rotation ticks, each row followed by its count of ticks
The counts run from 0 to 335.
[160 115 161 101 114 114 128  98 145  89 122 110 123  83  97 138 141 108
 157 115 149 161 121 106 125 142 100  95  80 129  72  99 160 108] | 221
[131 128 141 132 106 112  91  92 140  89 128 139 103  64 115 182 125 118
 122 128 170 119 142 108 137 116  87  83  91 164  85 125 129 135] | 200
[142 118 130  96 148  89  93  88 144  62 135 148 119  90 122 143 118 124
 128 167 177 150 132 109 134 131 108  87  85 160  91 134 124 135] | 102
[156 108 133  99 108  90 109 121 115  92 113 132 137  86 139 143 159 111
 140 107 122 175 109 121 108 117 129  62  60 154 108 140  93 135] | 322
[144  99 108  68 135  78 112 107 133  86 106 185 106 130 109 146  96 105
 134 132 141 169 102 129 151 139  98  85 135 145 128 135  95 129] | 94
[139 100 176 110 111 131 118  83 130  89  93 174 107 104 106 114 105 147
 106 118 130 158 174 118 186 165 148 116 109 119 105 110 121 135] | 275
[144  95  90  73 142  87 105 117 138  69 114 162 116 116 123 119 105 115
 135 124 136 149 122 115 127 105 119  58 118 141 108 152 108 153] | 104
[103 113 136  81 137 128 117  76 156  59 122 168 121  83 128 141 107 125
 155 140 154 136 164 125 156 136 105 116 121 129  94 118 170 132] | 99
[116 122 120  84 166 123  96 158 135 122 111 180 160 135 167 140 155 123
 159  85 141 173 124 130 144 134 128 102  94  75 135 134 127 150] | 139
[148 108 115  90 139  97 112 115 121 106 133 111 104  96  97 137 150 126
 176 111 149 137 124 114 112 122 105  55  69 108  92 135 146 147] | 223
[159 103 100 114 120 113 106 169 121 132 108 132 133 112 135 137 144 105
 146  66 117 151  98 102 124 104 107  55  83 100 123 128 103 143] | 28
[111 100 142 122  89 139 125  76 128  95  98 147  99  72 127 154 129 140
 137  81 112 114 184 142 160 136 104  94 118 138  99 121 131 143] | 187
[119 119 128 119 122 125  76 148 122 158 109 196 115 133 127 190 119 100
 109  90 144 149 118 139 160 158 100 107  95 114 145 127  88 164] | 171
[185 112 170 113 158 124  88 120 154 101 127 127 122 102 131 113 141 134
 138 117 180 165 148  99 142 144 137 111  95 115  73  97 154  99] | 243
[148  99 142  86 109 128 143 103 133  88 115 111 114  81 103 125 142 109
 166  89 121 139 140 113 129 133 101  81 104 116  79 102 179 115] | 220
[105 143  90 109 133  87 104 113 120  92 122 156 127 100 144 155 142 127
 141 127 146 140 126 119 137 114  88  58  73 116 120 154 101 171] | 5
[140  78 147 105 135 140 109 145 133 156  97 158 111 112 148 142 129 144
 166  39 126 142 159 133 161 148 128 105 151  77 121 104 130 122] | 53
[115  93 159  92 126 149 124  91 133 101  91 172 107 109 123 107 106 148
 125 101 118 128 182 128 187 159 142 121 114  92 115 113 142 154] | 274
[124  83 135 101 152 143  83 144 148 152 114 178 102 119 139 176 108 122
 149  73 156 126 155 136 160 137 113 110 162  92 133 115 129 134] | 63
[135  93 174 121 134 144  92 110 131 137 124 131  93  91 131 150 142 169
 157  78 161 119 185 122 153 147 134 103 113  99  96 110 144 135] | 56
[173 109 180 121 149 141  79 120 158 113 122 134 120 115 104 122 118 130
 114 122 176 151 155  93 157 156 143 119  80 111  81 103 152 130] | 254
[123  82 148  92 126 144 109  84 139 113 123 139  80  98  78 149 108 131
 124 103 140 101 181 125 169 141 122 105 114 120  96 117 162 155] | 78
[180 113 169 133 112 124  95 134 127 136 112 115 121  94 115 143 158 125
 135  93 140 161 116  97 130 140 126  72  54 113  93 111 117 127] | 36
[ 96 109 114 109 122 145  97 141 123 151  99 187 112 127 126 172 120 112
 123  65 120 128 140 145 168 139 105 101 114  99 151 134 112 178] | 172
[131 107 166 123  91 144 117  91 151  64 100 159 140  77 124 144  99 106
  94 128 117 146 147 105 163 125 126 103  91 155  99 103 129 135] | 297
[125 112 141  91 160 107  74 139 130 131 109 191 105 155 112 147 110 125
 117 129 168 147 121 126 172 167 123 101  93  93 139 137  99 164] | 269
[161 103 112  84 145 102 111 151 126  95 111 148 142 136 121 107 139 101
 128 101 123 175 100 109 120 118 140  66  64 112 116 140 119 154] | 126
[123 105 128  87 102 112 133 136 129  92 100 181 161 111 152 160 129  75
 152  92 101 182  91 131 135 124 105  99 101 124 135 119 114 121] | 315
[121 106 157 126 112 172  97 113 133 140 102 153 118  94 124 142 129 131
 105  61 119 119 195 126 175 138 137 111  91 100 108 110 145 164] | 165
[152  88 148  95 135 117  92 114 114 128 105 143  89 133  84 105 115 149
 106 114 136 142 149 117 168 151 150  78  81 106 117 140 104 178] | 267
[126 124  78  96 121  89 119 125 113  92  91 163 131 107 154 130 134 112
 138  99 119 148 117 117 141 103  92  49 101 119 124 148  89 160] | 6
[151 110 164 132 150 108  66 134 119 154 130 133  97 110 126 170 154 149
 154 108 177 146 127 117 133 154 127  88  69 100 113 127 107 139] | 48
[125  79 130  69 113 127 137 102 143  96  97 183  99 118  97 133  88 105
 146  92 112 145 145 138 173 151 104 107 156 120 117 108 140 129] | 86
[116 119 167 128 121 126  88  79 142  76 115 170 124  87 132 154 113 141
  98 149 155 129 167 111 174 139 128 108  85 142 107 128 122 152] | 287
[122 111 146 109 141 131  97 162 133 156 114 161 131 114 147 168 150 115
 182  73 140 145 112 127 146 148  97 108 104  62 139 106 140 130] | 41
